A single turn carries every row of the set below to another of its rows. Some are shown first; where does it send the rows asked next?
z_614: [ -5  15  21   5   1  21  -6 -12 -26  -9  11  -5   4  11   3  -7   9  17
   2   2]
z_981: [  7   4  -6  17   4  -7 -10   8  -7  -2  -2   6  21  30   0  15   2   9
   2  -3]
z_35: [  2   6  19  -8   6  13 -11 -12 -18  -5  15   2  16  21  21   5  14   9
  -5  -8]
z_930: [ -3   3  14  26 -10  16  -7 -20 -11  -4   9  -8  14  22 -11   8   3  -1
  12  -1]
z_294: [ 4  3 -5 12  2 -2 -9 11 -7 -9 -2 11 20 22  1 19  6 10  2 -7]
z_561: [  0   0   1  18  14  -5 -10  -8 -10 -14  13  -9  29  13 -16  -6  -3  14
   8   5]
z_122: [ -9  17   1   5  -8  12 -14   1 -11 -18   8   1  15  30 -20   6  -6   9
  -3  -3]
z_6: [ -6  19  13   3   8   3 -10   4  -5 -15  26  -3   7  25 -12  -1  -5   3
   5  10]
z_503: [  4   2  17  12   6  -6 -16 -14  -2  -9  23   4  16  26  12   8   4  -7
  -1   2]
z_240: [  5   0  14  13   1  -4  -5 -17 -15   3  -6  -5  17  25   3   4  17  15
  19   8]
z_894: [ 12   9   2   3   6   6 -11  -3 -25  -2  -6  -7   7  21  -4 -12  13  21
   0  11]
z_534: [  5   8   5   2   2   4 -13  -4 -26  -6  -2 -13   8  12  -7 -13  15  22
   0   5]
z_518: [  0  -4  -8   3  16  11 -15   8  -8  -8  12  -2  20  14   0   5  11   7
 -10  -9]
z_899: [  0   6  -1  13  -2   1 -10  11  -8 -12  -2   7  20  21  -6  20  12   4
   3 -10]
z_952: [ 13  -1   7  13   0   5  -6 -17 -20   2  -8  -5  20  30   5  11   7  18
  13  -3]
z_447: [ 1 16 10  4  4 15 -6 -5 -5  7 12 11 15 39  6  7  4  3 11  5]
z_389: [  1   7  14   4 -11  12 -21 -10 -21 -19  16 -13  18  15 -12  -2  22   0
  -2  -2]
z_570: [  0   4  17  -3   4  12 -18 -12 -13  -5  18   1  23  20  20   2  17   5
  -1  -9]
z_350: [ -5  21  22  11  -4   8  -6  -5 -28 -13  10  -5   9  23   5  -9   8  22
   1   7]
z_621: [ -8  21  12  -1   5   5  -7   3 -10  -9  28   0   4  21  -5   5  -6   7
   6  11]
z_736: [ -2   3  13  28  -5   9  -7 -26  -9  -1   5 -11  17  21 -10   7   3   6
   8  -1]
z_728: [ -2   4  -3  -3  15  -4 -13  11  -6 -10   9  -2  23  15  -1   1  19  14
  -9  -4]
z_860: [  6   6  13   5  14  -9 -20   4  -8 -11  -3   1   3  21  12  -7   0  11
   0   2]
z_25: [ -1   1  12   1   4  10 -18 -12 -14  -7  20   2  31  16  14  -4  18   7
  -1 -10]
z_600: [ -9  14  19   3  10   0 -15   0  -3 -17  25  -3   8  23  -7  -5   1   0
   1  14]
z_69: [ 10   2  15   9   6  -3 -20 -15   3   0  20  -1  15  12   8   5   9  -6
   6  -4]
z_26: [ -8   8   5  12 -11  11   0  -8 -18   1   7   0  11  12   5  19  14  19
  -4 -11]
z_409: [ -8  16   1  14 -12   8 -16   5  -7  -9   9  -4  12  20 -25   0  -1   6
   8   1]
z_41: [ -1   0  17  27  -1   1 -11 -25  -3  -4   5 -14  14  23  -8   4  -1   8
   4   0]
z_95: [  5   8  -1   4   1   5 -14  -2 -21  -7  -3 -13  16   6  -6 -11  14  27
   1  -1]

z_503 turns into z_409
z_600 turns into z_930
Now these:
z_570 turns into z_6
z_240 turns into z_518
z_447 turns into z_561
z_25 turns into z_621

A single turn carries every row of the set below to another of its rows. Some are shown first; where does it send the rows asked next?
z_531: [  7   7  -1   7   3   0 -12  -7   2  10   1   7   6  11  -2  14   5 -11
  -3 -17   4  -3   1  -2   2  11  -2  -3   1  16  -7  18  -2   5 -14   5
   6   1 -16   0 -14   3  -3  -2 -16   0   1  -6  -5   8  -6  -2  13  -2]
z_653: [  5   5   3  -7  -3 -15  10 -11  17  15  -1  10  -4  -2  -1 -15  -4   2
   2  -1   4  -9  -6  -3  -8  -3  13  -7  -3  -7  -1 -10   5   2  -2  -7
  -5  -8  11 -10  14  -3   4   4  10  -8   1  20   4   9  -1  16   0   9]
z_900: [  2  14  11 -19  -3  15   7   2   2  13   5 -15   3  -2   2  -2   6   1
  -2   6  -2   0  -1   1   2   4   4   6 -20   3 -12   2   1  -2  22  -1
 -13   1   4   5  -5  -2  -5  -8   3   1   1  -9   4  -6   1  -1  -5   4]
z_320: [-12 -15   0   4 -12  -8   3  -4  -4   8  -6   9  12   7  -2  10  -1  -1
 -14   2  13   5   1   1  -1   5 -19  -8  13   0  -8  -8  -6   3  -3  -4
 -19  -2  -4   3  15  -5  -6   4  12  -8  -8 -10   7   5  -5   4  -3   2]
z_468: [ -5  12  12  -1   7 -14  -3  -6   0  18  10  -8 -21   2   2 -15   4   6
   2  -6  18  -5   5   0  -8  -3  10   9   0  -6   1   4  -7   8  -5 -13
   5   3  16  -2  -3  -7   1   6   1   4   4   4  12   4   3   4   7  -4]
z_286: [-10  13 -11 -12   5 -19  12  -5   3  -4   4   1  -1  11 -11   5  -6   9
   2  -5   6  -2  -1   1  -4   4   6  -8  -8   1  -3 -30   1   6 -17  -1
  -6  -6  -7   5   2  -5   2   6   7  -4  -1  -9   5   3   1   7  -4   2]
z_660: [ -5  10   6   4 -13  -7   1  -5   8  -2   4   6 -17   5  13   7 -12   3
   3  -8   6  -1   7  10   0  -2   3  11   6   8  -1   7   9  -1  -2   0
  -9  -8  -2 -14 -12  -8 -16  -4  -3  -3   0   0  14   1  15   3  20   2]
z_848: [-10 -20  -6   4 -11  -4  12  11  -9   4   9 -15   8  -6  -7  -7 -13  -4
  -1 -15   2   2  -5  14  -1   6   3   3 -13  -4  -2  -7   3   7 -10 -13
   5  -3  16  -5  -6   1   2  -3  11  -1   0  14   0  11  12   2  -2  10]
z_585: [ -6  -2   2   6   1   1  -4  -6  -3  -6  -1   0   1   8   0   3  -3   8
  25  -4  -3  -4  -3  20  -7  22   1   8   1  -5 -21   0   2  15 -19 -10
  -4  -7   3  -5  -1  -2   1  -2   2  -7   2  10  14   3   3  13   5   9]
z_775: [-17 -15   4   3   4  -4   2  -1   8   0  13  -4  -4   9 -22  -1   6   5
  -2 -10  16   5   2  -3  -7   3   4   2 -10  -4  -4  13 -13  14  -6   7
  -9 -14   6   7  -7 -12  -1  15   1   2   9 -14   4   6  -6   5  10  -4]
z_764: [ -2 -15 -18   1   1  15  23  -2   4  10  -6  -3  -2  -1   4  10  10 -11
 -15   6 -16  -4  -1  -4  -2   2   0   2 -15   5  11   2   6  -2  -7  -2
  -1  -6   5   6   2  -2   5  14  13  -8  -8  -6  -2  14  -7  -4  -5   6]
z_802: [-13 -10   0  11  -1 -24   7  -2   2  13   4 -19   3   2  -3   7  -1  -3
 -14  -8  -3  -5  -1   1  -5  -3   5  -1   4  -1  18   0  -2   3 -10  -7
  25 -19  -7 -14  -5  -2   4   1   2  -1   2   2   4  11   1   1  -3   2]
z_382: [  1 -13  -3  10  10  -1  -8  -8   6  -6 -11 -12  -5  15  -5  -1  10   7
  -1   5   4 -20   6  -4 -12   8  -1   0   6   4   4  -1   3   9  -8   0
  11 -13  -5  -6  13  -9   7  -5   2   1   3   5  11   8  -5  13  17   8]
z_780: [ -2   1   4   3   6   8  10  -1  -4   8   7  -4   2  -3   4  16   6  -3
  10  -6 -23   1  -7   9  -8   0  14   2 -13  -3   3   1  -5   7  -4  -6
  -8   5   4 -13 -21 -10  -5   3  -2  -5 -12 -11  -3   0  -4 -14  -3   6]
z_143: [ -4 -12   7  18   3 -29   5  -6   2 -15   5   8   5   5  -4  11   7   4
  -3  -3   1  -1   1   6  -2   3   0  18  -1  -1   4   2  -2   5   6  -4
 -11   4  10   2   8  -2   1  -5   4  -7  -4 -20  -1   5   2  -6  -4  -8]
z_857: [ -3  10  -4   2  -1  -5  10  -2  15  24   6   8   1  -3   0  14  -5 -13
   5  -1 -16   0 -20  -8 -12 -14   0   9 -17 -11   2   6  -2  -5   4  -4
  -6   2   5   3  -9  -3   3  -2   1  -1 -14 -11   2  -4  -7  -1   2  10]
z_622: [ -1 -13 -13   1  -8   4   4   4   6   3  -5  -3   5   4   2   5  -5  -3
 -24  -7 -10   7  -6  -6   1  -6   3  -9   0   0   3   8  -4  -2   8  10
 -12   2  -5 -11  12   8  23  -1  -2 -10  -4   6   1  11   3  14  -8   5]
z_210: [  9   9 -19   4   6   5  16  13   5  18 -12   4   1  -1  -4   5  11 -17
  -8  13  -7  -9  11  -7  -2  -8  -5   0  -7  -1  -4   8  -1   9   7  -4
  -3   4 -12  11   3   4  12   2  -3  -8  -4   4   3   4  -7  -4 -10  -1]
z_430: [  5 -10   2  11   4  -2   5   1   6 -12  -1 -10   6  -6 -14   5  -8   3
  11 -12  -5  -4  -3 -10 -13 -12 -19 -12  -1  -8  -6  -7   8   3 -10  11
  -2   2  -7  -1  -8  -1  -4  13  12  -5   2  11   5   5   6   6  -9   3]
z_992: [  0  -6   0  14 -10  -7  -6   8  -5  -9   8 -10  -5  11  -6   9   2   9
   8  -4  -4   3   4 -12  -5   4   7  -1  -8  14  -6   6  -1   1  -9   4
   0 -20  -2   0  -4  16  18  -2   7  -7  12  -1   4   2   0  -9 -16  -9]
z_4: [  1 -15  -8  -2 -15 -13  11   5  18  -8  -6   6  -7  -7   9  -5  -8  -2
  -4   0   1   1   5   3 -12  -3   7   7  -3  11  -4  -2  -6  -9   0 -14
  -7   8   3   1  -6 -13  -8  -5   3 -14   4  15  11  -1   8  -5   9   8]
z_262: [ 18   2  -3   2   1  -7   5  -8  -1  20  -4  14   7  -7 -11  -2  -1 -10
   5  -5  -5  -5   7   3  -3   0  -7   7   1 -11  -9   1   8   6   3  -3
   0 -10   0   4 -13  13  -1 -21   1  -5  12  -3 -10  -6  -5  -5  -4  -4]
z_673: [ -3 -19  -3   0  10  -1   7  -1  -2  29   0 -11   1  10  -9  -8 -11   2
  11   2  -4  -7   2  -2   4  -5   3   8   8  -2  -3   9  -1  -1  18  -3
  -7  -3  -4  10   7   3  -3  -4   5   4  -4   0   2  -6 -10 -19  -5  -6]
z_723: [  4   2   4  -3  -9  -5   6   2  -1   4   5   1 -10   9  -1 -14   3  -5
   4  -5   7  -4   6 -16   2   9  10   5   3   0  -4  26   8   4 -10   1
  16 -18  14   3   0   7   1  -2   5   6  -1  19   5  12   4   4  -8   3]
z_295: [-11   1  15   6   2 -12   2   1   3   8  13   0 -10 -16   5   9  -8   2
   2 -14  -5 -11  -6  13  -7  -2  -3  13  -9  -5  -9 -13   0  -1   6  -2
   2  14  -1  -4  -3   9   6  15   5 -17 -14  -5  -1   4 -10   0  -2   1]
z_357: [-11  -9  -7  21  -4 -25   3   3  11  -1   4  19  -4  -2  15  10  -8  -1
 -11  -1  -5  -7   0  -2  -6  11   6  -1   6  -1  -9   7  -4   6   4  -3
  12   0  -4   4  -5  -5  -6   8   5  -4  -3  21  -7  -5   3  -5  -2  -1]
z_365: [  7 -21   8   4  -1 -13   8  10  -1 -14   3  -1  15   4  -1  -7  -6  -2
   9   3   5  14  12  -4   4  -4 -11  11  -5  12  -6   5  -1   1  -1   5
   7  -2  -5 -10  -3   6  -2   3  -1   0  -5 -10  15 -13  -1  -9   2   5]
z_98: [ -7 -11  -5 -34   1   7   7  -4   7 -12   3  -2  -1   9  -8  -7   1   1
   6   5   4  -4   6   5  -3   6   4   9   3   2  -5  11  10   1  -2  -3
   5  16   1   8   2   5   2   3   3  -1  -1  -8   4  -1   0 -11   5   5]
z_7: [  1   0   2  14 -10  -5  11  -8  -6  -4   4  10  10  10 -19  10  -7   2
  -4  -1  -1  -5  -4   7   9   2 -17  -4  13  13  -6  -8  -2  -9 -10   7
  -3   2  -9   0 -11  10   3  -4   1  11  -3   1   6 -12  13   4   9   2]
z_581: [ 16   8   3  19   3 -13   3   2  -1  17   2  -7  -1  12   3  -4  -2   0
   7 -17  -3  -5  -3  -6 -11   3   1 -11   3  -1  -5   9  -2   3  -6  -3
   0   5  -1  -2  -3  -5   3   2   4   0  -5  37   2   6   3   3  -4   4]
z_639: [ -8  13  -5  15  10  19   1 -11  -2   9  -9  -2  -4   1   2  16  11  -4
  -1   2  -9  -6  -5   6   2   6  -4   1  -1  -1  -3   8 -12  -5  -7  -4
  12  -5 -17   1  -4  -8  10  18   0  -2  -5  -7  -1  -1   7   0  -1  -9]
z_778: [  5   2  -5  -8  -2  36   7  -5   0 -12   0   2   3   0  -1  -1   2   0
   0   3  -3  -3   2   4   1   7   4  -6 -23  -2  -9   3   2   4   5  -3
   6  -7   0 -15   3  -2   2   0   4  -2  -2 -11   1  -8   0   1   4   5]
z_712: [ -1   6  12   7   0  -8  20  -3   7  18   2   0 -12   9  -6   3  -2   1
   6   0  -6  -2 -10  -2  13   8  -8  17  -5  -2  -7  -3  -3  -1  23   2
   5 -10  -7  10   3   3   1 -10   3   1  -7  -7   5  13 -13  17   0  -3]
z_845: [  7   4 -11  -3   7   2  -2   4   1  12 -12   1   4   3   5  -3  -4   1
   5  -2   1  17   0  -7   2 -10 -13   2  -1 -19  -6   2 -13  -3   3  -2
  -1   3   1   8   0  -6   8 -23  -1   4  -7  -5   9   3  -2  18   3  -1]
z_215: [-12  -3  -4   4  -8   1  -2  12   0  -3   0   3  -6  11  13   0  -4   7
 -19   1   8  -7  17  -6   7   8   1   2  10   3  -4   9  10  13  11  10
  -1  -6  -7  -7   3  -7  -5   3  10  10  -6  14   2   3  14   2   6  -1]
z_990: [ -4  12  -2  10  15  14  -1  -9   0   9   0   4  -2  -1  -2  11  -1  -7
  11   6  -1 -10  -2   6  12  -5   3  -5  -2  -5 -15  24   5  -3   8   9
   3  -8   1  10   4   4  -6   2  -9  -2  -5  -4  -5  -4   0  -3  -3 -10]

z_430 turns into z_286
z_848 turns into z_585
Now these:
z_320 turns into z_143
z_639 turns into z_764
z_673 turns into z_262
z_660 turns into z_215
z_468 turns into z_723
z_990 turns into z_210
z_295 turns into z_98

